(in the rows, 128 means zero)
One turn moves each row of this set onto another row. After a few examples, where does it send each row asked below?
ropit: [122 107 110 125 154 119 135 140 129 109 156 132  99 122 153 152 115]
lalu: [125 143 112 138 144 149 119 155 121 116 157 139 123 131 134 123 136]
bura: [140 115  95 125 136 148 117 141 142 118 145 119 116 114 167 121 122]
rumok: [145 132 111 110 126 119 105 136 120  91 157 107 106 123 142 109  96]
zug: [180 122 128 105 122 137 133 154 114 121 171 113 146 128 134 132 113]
narur: [179 137 126 127 138 117 149 130 149  99 165 119 104 130 130 148 119]
mozag: [151 119 117 119 119 146 144 148 117 116 174 130  99 128 165 146 103]
Mov: [183 111 103 113 126 145 110 144 136  93 169 134 122 128 138 137 107]
bulat: [148 133 109 129 167 116 122 155 132 123 164 128 124 144 134 126 150]
Vefa: [156 109 125 120 132 128 104 142 126 111 166 123 102 128  93 130 124]
per: [159 116 136 113 141 124 114 148 106 119 178 138 103 116 148 117  92]
mekad: [114 134 115 114 152 125 146 137 140 120 147 114 119 137 135 130 114]
nez: [146 120 121 125 133 121 101 159 121 116 178  99 118 150 134 113 127]
sofu: [179 135 111 108 139 116 136 136 127 135 196 115 130 116 131 147 119]
lan: [150 145 135 120 148 133 161 151 135 119 168 118 114 148 125 133 122]
sobog: [174 104  97 106 135 139 134 140 128 116 174 118 101 101 152 145 113]
Zutob: [154 126  95 125 151 134  82 143 146 120 165 131 116 128 152 134 111]
ral: [163 115 135 115 137 112 102 125 143 139 165 124 124 119 125 118 103]
ginik: [154 128 130 119 138 125 138 131 147 132 178 105 132 103 146 144  96]
pizok: [147 146 122 105 135 127 119 141 108 131 147 101 133 109 115 133 112]
tenob: [162 113 119 134 146 105 132 134 149 114 171 124 110 125 166 156 120]
Murem: [148 162 112 121 139 123 127 131 125 115 170 129 133 121 103 138 126]
natok: [133 138 111 121 161 135  95 154 108 133 159 126 106 114 128 142 118]
todek: [145 137  88 116 126 127 123 131 137 103 139 126 107 146 150 129 125]
tepe: [152 129 122 123 165 123 135 138 132 109 168 124 117 100 100 146 123]

Mov goes to natok
Murem goes to sobog
nez goes to ral
And these:
ginik goes to todek
mekad goes to narur

One turn moves each row of this set onto another row. After a few examples, where does it send each row asked below?
Rimab: [110 143 104 128 150 111 128  99 125 132 135 125 113 114 164 137 107  92
 139 128 132 100  96 137 113 137 109 133 144 116 105]
Pozo: [121 126 143 103 130  97 151 134 121 129 140 120 107 146 156 150 122  99
 132 139 115 141 110 112 139 163  86 104 116 130  99]
sise: [119 124 150 125 128 100 128 123 136 137 111 104 114 123 154 131 129 103
 140 113 133 105  95 123 126 142 112 165 136 139 106]
Kalog: [111 148 103 125 153 111 123  98 132 128 133 125 112 117 160 137 104  94
 140 123 128 100  95 135 113 136 111 130 142 118 112]
rit: [113 113 122 127 124 101 131 121 106 139 105 133 158 108 164 118 117  98
 130 129 120 104 149 110 125 152  90 114 133 159 109]
Veti: [122 120 155 115 132  99 128 119 132 141 107 103 119 122 149 128 127 109
 140 112 138 102  94 121 129 138 108 157 135 138 104]
Zaki: [113 133 107 121 136 128 157 110 123 108 126 117 124 137 158 129 119  85
 153 119 135 104 115  95 117 177  82 122 131 136 109]
zipe: [141 138 134 128 139 117 132 125 122 107 136 127 120 116 130 118 114  84
 161 117  83 102 106 132 146 153  97 148 107 141 132]
med: [124 128 112 120 155 110  90 133 134 124 112 123 127 125 149 128 120 100
 129 120 105 134 129 121 123 161 101  82 123 165 121]
Pemom: [111 145 102 132 154 115 126 106 126 129 133 121 116 120 160 139 105  88
 138 131 128 102  92 133 112 139 110 136 145 117 111]
sofan: [108 132 105 129 136 119 116 113 114 129 150 120 140 124 117 110 110  95
 139 103 116 116 121 134 120 132 128 113 107 141 128]
Gat: [144 140 135 124 137 114 134 120 121 106 135 130 122 118 127 124 112  86
 158 119  77 108 109 132 147 151 102 146 110 143 126]
zufep: [123 125 147 118 134  95 132 122 139 140 110 105 124 118 152 125 126 114
 141 114 128 108  89 129 126 145 110 165 137 147 107]
Mude: [113 149 102 130 151 108 123 102 131 130 135 127 109 111 159 142 111  87
 142 130 130 105  94 136 112 136 114 136 139 121 113]
vor: [120 124 134 119 153  86 149 131 122 138 132 139 133 105 122 110 113 116
 139 127 113 129 146 141 114 170  83 128 118 150  90]
nal: [111 126 125 121 146  92 144 136 118 141 130 138 124 107 123 108 118 114
 135 117 116 130 150 144 112 171  85 132 118 156  86]
dol: [142 145 134 120 135 131 107 145 137 145 142 130 102 105 141 118 131  88
 115 133 103 114 122 127 111 137  87 116 130 166 100]
Nuzo: [115 120 130 114 149  89 143 136 123 144 129 141 127 112 126 105 112 114
 134 118 120 124 149 144 112 171  80 127 119 154  89]
vimet: [119 135 109 117 134 130 162 119 122 108 124 115 120 132 161 128 113  86
 159 116 135 111 115  99 119 175  84 124 133 140 114]
zelo: [115 112 123 126 125  94 136 123 111 142 108 138 157 114 169 121 117 102
 133 132 127 107 142 109 124 150  85 116 140 158 114]
fop: [106 130 107 126 141 124 121 113 115 123 152 114 138 126 115 114 114  94
 139 101 115 118 118 134 120 135 126 118 107 134 124]
Bote: [142 135 139 128 140 116 133 126 123 109 137 131 119 116 126 124 115  82
 158 116  76 105 112 133 146 147 100 144 110 142 128]
tup: [145 148 132 121 145 124 107 143 136 140 143 123 102 100 135 119 127  88
 116 140 113 118 118 122 110 137  91 120 132 169  97]
Sanu: [112 111 125 121 132  97 134 118 108 143 107 132 153 111 167 123 112  98
 130 130 123 106 147 105 126 157  91 111 140 162 110]
Gefu: [142 149 130 119 141 129 103 141 132 140 144 133 102 108 134 122 128  85
 112 134 106 111 123 126 111 134  86 112 129 164 100]
lik: [119 124 106 116 153 109  89 129 128 122 117 119 129 123 142 130 119  94
 124 123 104 131 128 126 122 162 104  88 123 170 125]
namo: [143 151 132 118 139 133 109 142 135 143 145 129 104 107 143 122 125  83
 114 137 104 114 125 130 109 133  93 119 133 163 104]
fet: [114 113 119 131 125  95 134 118 109 138 106 132 152 110 170 126 115  99
 133 129 125 106 151 109 124 154  89 112 138 154 106]
pur: [119 124 145 100 128  96 151 133 120 127 138 123 103 146 154 146 123  93
 131 132 118 142 108 114 138 162  86 107 117 129  99]
Dopi: [114 122 126 118 151  91 148 138 127 139 132 140 129 110 124 108 114 117
 136 121 116 126 148 143 118 172  85 134 119 157  87]
lome: [109 132 106 131 138 121 117 112 110 125 149 114 138 119 113 115 107  98
 137 102 112 118 119 135 115 134 125 117 115 136 124]
tur: [122 118 153 120 131  99 127 121 138 136 110 106 114 119 145 127 128 105
 140 115 136 104  93 129 127 142 111 160 132 139 103]
vofam: [111 131 113 133 141 118 119 113 116 123 153 123 140 120 111 112 112  96
 138 101 114 120 123 128 114 133 130 115 111 140 123]
Toku: [113 121 126 115 147  91 149 139 126 140 127 144 126 111 125 109 117 112
 134 120 115 126 147 143 114 170  81 135 119 152  87]
niso: [123 128 149 103 129 100 150 129 124 132 141 118 114 147 156 142 129 100
 134 138 115 144 102 111 130 167  85 103 119 135 103]
zuron: [116 133 108 119 140 132 156 116 119 108 120 118 121 137 162 128 117  82
 152 123 131 108 119  98 119 181  79 120 133 142 106]
nitiz: [144 145 131 125 135 113 141 129 117 108 144 126 124 112 127 126 114  84
 156 118  81 113 106 126 150 146 101 144 109 148 128]
begik: [114 132 110 122 138 130 158 117 118 116 121 115 126 131 163 127 113  84
 156 122 132 107 112  96 123 183  85 121 129 137 109]
vez: [139 142 133 132 137 116 132 126 121 104 136 130 119 113 124 126 115  84
 153 110  79 103 111 131 144 149 101 148 109 141 125]
Dek: [143 148 133 119 135 131 106 138 135 146 146 129 104 105 140 118 129  89
 115 138 107 115 120 126 113 136  92 117 133 168  98]
Pim: [121 126 108 122 154 111  90 134 131 121 113 117 127 131 151 126 115  93
 127 123 108 130 136 125 123 159 108  89 124 170 123]
komu: [119 123 144 102 135  92 148 133 120 123 138 125 112 148 156 148 126  95
 127 134 117 140 110 113 136 168  88 105 116 132  99]
tesab: [118 127 110 118 157 109  85 130 131 122 113 117 123 127 151 127 116  96
 124 122 101 129 130 127 124 154 108  90 125 163 124]
Resug: [121 121 150 119 130  98 127 121 137 137 110 102 118 121 146 126 126 112
 140 119 135 104  94 122 122 142 110 164 131 141 102]
puv: [119 123 145 101 127  97 151 133 123 132 137 122 110 150 160 145 125  93
 137 133 118 141 112 118 139 169  86 107 115 130 105]

zelo goes to vofam
Rimab goes to rit
And these:
tur goes to Toku
fet goes to sofan
namo goes to Veti
Gat goes to Pozo
vor goes to nitiz
Sanu goes to lome
puv goes to Gefu

One turn moves each row of this set onto another row. After a few examples, where does it send each row asked below?
gup: [129 108 117 116  96 143 120 126 124 133 121 110 152 137 124 151 120 155
 148 148 141]
fak: [129 125  92 109 130 142 125 136 119 132 111  84 132 123 138 143 112 138
 124 126 128]
mukil: [131 129  94 116 134 140 125 129 117 137 105  89 130 120 141 134 117 145
 124 130 140]
Rar: [163 119  96 122 126 134 121 141 143 124 121 116 118 129 102 155 139 142
 123 123 122]
dalep: [124 129 121 162 134 142 136 114 114 115 143 134 141 150 132 105 138 111
 136 123 135]
raduz: [111 119 122 142 140 136 118 119 121 118 149 153 134 150 124 111 114 127
 157 131 137]
tobat: [128 130 126 167 135 138 115 145 129 114 148 145 128 140 128 118 130 114
 128 128 124]
geto: [160 109 107 118 137 134 120 138 148 120 126 116 118 130 103 151 151 137
 127 130 120]
vop: [ 99 131 110 148 144 146 117 130 125 110 136 135 127 150 140 112 129 127
 145 115 115]
Tetof: [121 123  97 112 137 143 127 140 124 134 108  83 129 121 136 136 121 141
 120 133 132]
boz: [155 119 101 111 116 125 118 124 110 111 128  95 142 137 116 118 148 144
 113 125 150]
tofa: [133 107 110 127 101 136 108 122 127 131 109 111 140 124 116 151 120 159
 146 148 138]
lote: [125 131 100 109 132 149 131 146 123 137 116  92 138 128 147 142 115 144
 122 133 133]
Lut: [160 116 104 114 120 119 107 117 103 111 127 101 141 129 113 124 142 145
 121 128 147]
Pumid: [160 123 106 118 130 142 123 141 146 119 119 118 121 129  99 151 142 149
 121 130 126]
Vizol: [124 128 126 169 137 144 117 140 128 113 146 149 134 138 123 123 129 118
 130 133 121]
fazis: [108 123 127 137 139 141 121 122 121 121 149 153 129 143 129 118 112 123
 156 130 134]
duba: [131 127 126 163 129 138 134 117 120 117 143 136 133 151 132 107 141 110
 141 122 135]
gufif: [155 106 102 111 125 117 111 125 113 112 135  95 137 136 119 120 156 133
 118 126 144]
Zizo: [162 125 102 122 135 140 119 130 138 118 113 113 117 124 104 152 143 148
 124 123 119]
sotim: [133 103 110 115  98 136 115 122 124 129 118 107 144 129 114 154 114 149
 149 144 134]
budos: [125 120 121 167 129 138 120 146 131 109 147 149 124 142 123 125 123 114
 128 133 124]
leva: [160 114  94 114 112 118 115 124 109 117 131  97 139 135 115 124 146 139
 118 121 147]
vimom: [ 97 131 109 144 135 145 124 136 118 107 139 133 120 152 139 119 124 125
 142 115 110]
Suz: [ 96 131 118 143 134 148 116 128 118 110 139 133 128 147 144 114 129 123
 147 114 117]
detud: [110 117 123 136 131 134 127 122 113 115 154 151 128 151 122 118 110 125
 155 131 135]
Narik: [128 101 116 117 102 135 117 121 126 131 116 105 142 128 111 146 123 154
 146 151 141]
raso: [126 123 115 161 125 139 142 117 115 111 143 131 130 154 136 107 136 106
 133 122 136]

Suz goes to duba
Pumid goes to Tetof
vimom goes to raso
And these:
gufif goes to gup
Rar goes to fak
vop goes to dalep
tofa goes to Zizo

